500 stands for zero in the data rows.
Here are some points, one per row:
tensor([572, 273, 436, 776, 507, 683, 254, 238, 567, 510, 431, 603, 782, 316,
        763, 510, 582, 410, 716, 657, 401, 717, 520, 477])
tensor([627, 596, 417, 572, 582, 557, 573, 346, 587, 466, 527, 277, 486, 592,
        591, 545, 490, 312, 542, 681, 611, 196, 579, 468])
tensor([662, 511, 357, 311, 536, 480, 649, 561, 670, 580, 593, 476, 506, 422,
        308, 684, 564, 290, 638, 476, 461, 664, 480, 453])
tensor([549, 730, 342, 705, 521, 425, 603, 479, 639, 359, 421, 550, 608, 695,
        603, 447, 798, 575, 633, 440, 551, 616, 586, 513])
tensor([330, 608, 489, 555, 230, 733, 691, 563, 525, 669, 567, 507, 473, 687,
        638, 456, 600, 635, 467, 533, 576, 664, 357, 493])
tensor([599, 495, 374, 414, 426, 463, 423, 386, 500, 566, 424, 612, 516, 551,
        414, 434, 571, 473, 569, 476, 704, 368, 523, 544])
tensor([465, 383, 577, 451, 437, 422, 480, 350, 504, 630, 538, 515, 406, 414,
        275, 315, 656, 384, 577, 519, 521, 393, 619, 477])
tensor([758, 520, 549, 502, 495, 722, 609, 627, 370, 300, 521, 599, 486, 747,
        466, 541, 345, 550, 474, 503, 396, 598, 749, 280])
tensor([255, 506, 400, 675, 452, 486, 470, 381, 616, 576, 398, 284, 419, 437,
        538, 675, 457, 288, 370, 692, 439, 618, 471, 365])
tensor([357, 479, 637, 486, 533, 499, 261, 581, 365, 487, 390, 443, 339, 618,
        394, 371, 375, 567, 382, 484, 510, 646, 599, 312])
tensor([444, 502, 329, 551, 432, 469, 541, 447, 530, 455, 535, 479, 578, 296,
        423, 289, 508, 258, 609, 553, 444, 669, 381, 377])
tensor([369, 471, 542, 831, 443, 429, 488, 504, 349, 407, 490, 531, 320, 661,
        197, 695, 380, 459, 646, 544, 454, 600, 621, 697])
tensor([651, 405, 584, 548, 398, 627, 324, 595, 065, 618, 664, 655, 549, 697,
        520, 613, 540, 360, 591, 414, 347, 277, 710, 269])
tensor([228, 470, 651, 571, 551, 668, 569, 376, 318, 650, 696, 671, 577, 426,
        603, 669, 340, 439, 558, 423, 733, 613, 341, 511])
tensor([485, 306, 552, 651, 544, 457, 392, 695, 560, 426, 464, 444, 444, 689,
        473, 680, 583, 488, 357, 378, 344, 448, 284, 492])
tensor([671, 512, 452, 530, 435, 348, 585, 424, 482, 501, 584, 598, 494, 565,
        509, 402, 390, 525, 352, 451, 524, 425, 451, 513])
tensor([459, 511, 494, 449, 643, 548, 502, 545, 480, 581, 380, 529, 457, 303,
        443, 339, 603, 599, 501, 617, 383, 467, 603, 636])
tensor([524, 436, 284, 551, 426, 372, 492, 443, 526, 636, 561, 627, 463, 522,
        521, 415, 470, 648, 394, 334, 348, 391, 460, 618])
tensor([490, 507, 416, 360, 463, 400, 515, 711, 568, 433, 669, 471, 465, 416,
        454, 630, 356, 427, 840, 467, 511, 544, 434, 541])
tensor([542, 596, 466, 338, 636, 720, 539, 435, 498, 215, 559, 625, 356, 338,
        660, 570, 595, 477, 376, 492, 441, 488, 279, 384])
tensor([253, 296, 586, 422, 558, 420, 779, 391, 639, 577, 283, 513, 519, 585,
        573, 530, 412, 387, 451, 495, 253, 496, 524, 610])
tensor([686, 614, 359, 515, 403, 320, 730, 531, 602, 584, 621, 492, 644, 532,
        547, 469, 342, 500, 420, 667, 301, 515, 547, 308])
tensor([623, 495, 414, 199, 447, 464, 386, 432, 542, 800, 655, 556, 659, 703,
        430, 371, 773, 519, 226, 707, 584, 564, 614, 639])
tensor([343, 329, 518, 556, 475, 470, 488, 545, 519, 530, 351, 590, 396, 378,
        466, 376, 312, 574, 458, 456, 414, 354, 503, 526])
tensor([604, 680, 659, 443, 570, 343, 526, 373, 190, 685, 454, 481, 703, 615,
        569, 646, 543, 518, 675, 388, 286, 550, 515, 521])
tensor([528, 358, 861, 433, 343, 416, 597, 547, 512, 513, 626, 416, 655, 398,
        362, 441, 705, 416, 510, 522, 447, 624, 429, 498])
tensor([580, 599, 507, 588, 552, 397, 397, 541, 565, 617, 485, 566, 545, 570,
        398, 476, 558, 687, 410, 522, 582, 347, 409, 293])
tensor([338, 472, 536, 531, 771, 567, 764, 425, 297, 438, 386, 349, 657, 682,
        435, 260, 574, 529, 483, 812, 484, 332, 366, 673])
tensor([537, 773, 568, 427, 589, 557, 423, 322, 353, 490, 531, 117, 500, 477,
        511, 430, 729, 715, 587, 314, 509, 559, 439, 554])
tensor([628, 295, 624, 554, 564, 585, 724, 527, 620, 571, 412, 499, 496, 468,
        489, 422, 560, 503, 521, 492, 536, 355, 536, 515])
tensor([493, 539, 574, 457, 459, 341, 512, 370, 581, 432, 458, 553, 564, 662,
        560, 458, 247, 389, 595, 618, 600, 459, 425, 549])
tensor([468, 532, 480, 467, 501, 556, 827, 657, 093, 584, 462, 572, 531, 276,
        550, 523, 451, 347, 304, 526, 570, 679, 648, 493])
tensor([369, 597, 441, 509, 490, 331, 555, 443, 491, 410, 485, 435, 764, 361,
        492, 596, 510, 668, 576, 395, 387, 565, 535, 546])
tensor([355, 397, 625, 294, 544, 282, 500, 390, 485, 496, 608, 373, 534, 646,
        480, 598, 321, 642, 616, 362, 619, 527, 467, 377])
tensor([499, 619, 272, 555, 245, 495, 533, 832, 406, 491, 577, 545, 620, 549,
        357, 454, 608, 370, 621, 334, 475, 389, 575, 616])
tensor([442, 402, 350, 518, 526, 633, 495, 394, 566, 587, 588, 688, 407, 479,
        260, 666, 672, 544, 433, 408, 477, 563, 363, 415])
tensor([539, 557, 395, 438, 726, 714, 578, 573, 593, 582, 568, 395, 715, 563,
        329, 425, 511, 613, 515, 725, 686, 384, 503, 433])
tensor([585, 568, 582, 578, 623, 514, 503, 456, 605, 413, 509, 544, 391, 562,
        509, 453, 448, 627, 435, 495, 389, 744, 557, 546])
tensor([503, 601, 519, 554, 490, 375, 328, 497, 410, 396, 664, 562, 525, 391,
        461, 576, 315, 655, 452, 727, 468, 518, 475, 573])
tensor([551, 515, 444, 483, 574, 657, 345, 404, 565, 465, 654, 408, 541, 449,
        325, 277, 460, 595, 513, 340, 455, 360, 602, 534])
tensor([456, 549, 518, 513, 596, 617, 555, 474, 508, 515, 626, 411, 542, 362,
        434, 347, 574, 543, 293, 428, 382, 344, 562, 601])
tensor([592, 501, 450, 388, 465, 325, 407, 476, 612, 512, 426, 677, 455, 535,
        627, 502, 406, 518, 428, 478, 531, 396, 448, 449])
tensor([407, 402, 530, 240, 365, 704, 404, 812, 522, 294, 377, 589, 708, 666,
        535, 407, 740, 633, 643, 708, 542, 490, 542, 646])
tensor([485, 554, 529, 451, 608, 530, 288, 566, 464, 321, 374, 427, 640, 538,
        466, 764, 454, 360, 525, 613, 474, 474, 436, 516])
tensor([526, 663, 598, 658, 560, 322, 422, 538, 506, 560, 329, 483, 583, 351,
        572, 584, 399, 456, 397, 427, 658, 385, 427, 405])
tensor([621, 443, 645, 551, 502, 451, 646, 368, 607, 481, 406, 664, 351, 485,
        535, 568, 430, 492, 557, 585, 454, 385, 573, 598])
tensor([642, 534, 632, 475, 544, 523, 642, 448, 606, 405, 359, 607, 520, 484,
        500, 348, 559, 429, 515, 327, 656, 385, 413, 483])
tensor([643, 572, 588, 768, 243, 506, 459, 758, 551, 697, 524, 408, 299, 514,
        544, 296, 538, 509, 646, 605, 416, 506, 248, 660])
tensor([380, 643, 820, 377, 365, 362, 319, 588, 600, 347, 499, 650, 501, 207,
        606, 647, 724, 549, 441, 631, 408, 539, 694, 525])
tensor([723, 168, 515, 387, 455, 447, 539, 657, 298, 397, 217, 224, 476, 324,
        477, 585, 449, 576, 482, 429, 534, 524, 420, 466])
tensor([577, 445, 433, 717, 497, 521, 367, 424, 477, 505, 320, 558, 527, 545,
        417, 479, 705, 515, 488, 468, 760, 742, 616, 562])
tensor([511, 638, 501, 251, 594, 714, 418, 606, 398, 857, 456, 403, 363, 366,
        540, 558, 351, 437, 728, 557, 353, 499, 387, 560])
tensor([443, 566, 411, 533, 558, 398, 695, 406, 481, 410, 508, 536, 438, 513,
        400, 336, 555, 702, 350, 434, 500, 633, 487, 179])
tensor([353, 616, 366, 473, 592, 382, 485, 606, 380, 357, 560, 653, 338, 559,
        744, 638, 740, 476, 581, 492, 579, 316, 299, 571])
tensor([630, 528, 574, 627, 714, 349, 558, 574, 487, 621, 469, 578, 382, 258,
        404, 633, 689, 815, 535, 612, 681, 473, 549, 440])
tensor([513, 381, 528, 422, 557, 436, 450, 404, 593, 408, 444, 577, 398, 518,
        517, 374, 333, 482, 721, 506, 537, 423, 492, 411])
tensor([474, 645, 563, 295, 299, 733, 619, 464, 631, 562, 411, 290, 125, 629,
        631, 568, 460, 754, 614, 478, 432, 516, 549, 594])
tensor([510, 363, 429, 420, 745, 403, 394, 630, 415, 306, 829, 544, 271, 624,
        814, 312, 448, 330, 456, 576, 428, 668, 664, 679])
tensor([607, 584, 463, 449, 513, 488, 442, 624, 503, 381, 478, 462, 393, 528,
        377, 379, 535, 513, 415, 651, 547, 601, 453, 417])
tensor([354, 489, 592, 557, 245, 795, 376, 442, 489, 419, 652, 516, 421, 422,
        507, 332, 471, 526, 457, 410, 628, 566, 472, 329])
tensor([552, 407, 506, 440, 535, 508, 502, 514, 568, 381, 668, 452, 472, 617,
        250, 722, 620, 399, 422, 377, 486, 521, 174, 538])
tensor([575, 317, 508, 569, 433, 477, 479, 435, 437, 350, 743, 351, 537, 420,
        499, 595, 309, 676, 543, 720, 690, 524, 641, 605])
tensor([375, 493, 634, 571, 531, 638, 539, 532, 663, 373, 592, 378, 564, 271,
        489, 602, 496, 453, 427, 296, 467, 347, 781, 561])
tensor([293, 712, 510, 410, 433, 395, 383, 463, 545, 561, 446, 709, 642, 619,
        404, 327, 371, 423, 538, 483, 521, 376, 501, 504])
tensor([450, 337, 552, 605, 865, 412, 546, 784, 734, 702, 585, 410, 492, 530,
        683, 302, 678, 373, 548, 104, 716, 617, 688, 498])
tensor([470, 419, 411, 539, 475, 433, 409, 679, 660, 621, 405, 462, 637, 552,
        526, 525, 490, 724, 365, 440, 503, 375, 510, 262])
Along one direction, these points spread out more than along any other. How far along it is each point below, from 0 to 99? 50 is the average, and the first point above lies past it. One standard deviation of the points above along it is 16.
tensor([579, 441, 267, 467, 536, 533, 578, 246, 465, 527, 333, 507, 487, 378,
        622, 511, 409, 626, 696, 441, 425, 513, 392, 490]) -> 57
tensor([575, 473, 256, 484, 491, 417, 550, 591, 388, 558, 665, 422, 644, 386,
        524, 277, 480, 657, 387, 483, 600, 575, 362, 511]) -> 30
tensor([307, 406, 389, 603, 353, 532, 466, 423, 562, 671, 602, 267, 544, 523,
        639, 651, 482, 403, 298, 614, 587, 246, 648, 486]) -> 53
tensor([548, 303, 387, 524, 441, 653, 342, 511, 460, 547, 302, 510, 744, 501,
        598, 574, 550, 569, 401, 299, 350, 530, 441, 643]) -> 49
tensor([693, 792, 761, 581, 435, 583, 374, 632, 510, 654, 378, 364, 507, 661,
        613, 412, 467, 405, 396, 487, 512, 650, 401, 566]) -> 46
tensor([523, 632, 407, 443, 515, 629, 539, 543, 639, 414, 393, 610, 498, 402,
        432, 525, 475, 448, 398, 293, 627, 455, 671, 657]) -> 40
tensor([545, 554, 663, 534, 441, 433, 586, 452, 554, 488, 671, 573, 588, 545,
        523, 264, 643, 484, 386, 379, 328, 354, 445, 323]) -> 30
tensor([663, 545, 459, 364, 222, 360, 552, 368, 365, 354, 644, 493, 427, 440,
        588, 380, 627, 516, 314, 480, 720, 442, 603, 598]) -> 39
tensor([263, 504, 309, 338, 469, 384, 421, 358, 302, 476, 323, 292, 312, 601,
        563, 378, 858, 281, 457, 459, 347, 528, 695, 188]) -> 42
tensor([570, 549, 443, 365, 437, 466, 419, 375, 562, 461, 446, 629, 476, 596,
        417, 605, 383, 382, 272, 402, 652, 653, 511, 785]) -> 56
tensor([461, 658, 420, 568, 568, 498, 381, 642, 613, 379, 428, 468, 436, 447,
        355, 453, 398, 382, 503, 578, 434, 506, 442, 476]) -> 56
tensor([432, 476, 526, 518, 570, 672, 607, 431, 533, 645, 600, 685, 382, 611,
        619, 549, 468, 532, 487, 501, 599, 546, 484, 382]) -> 51
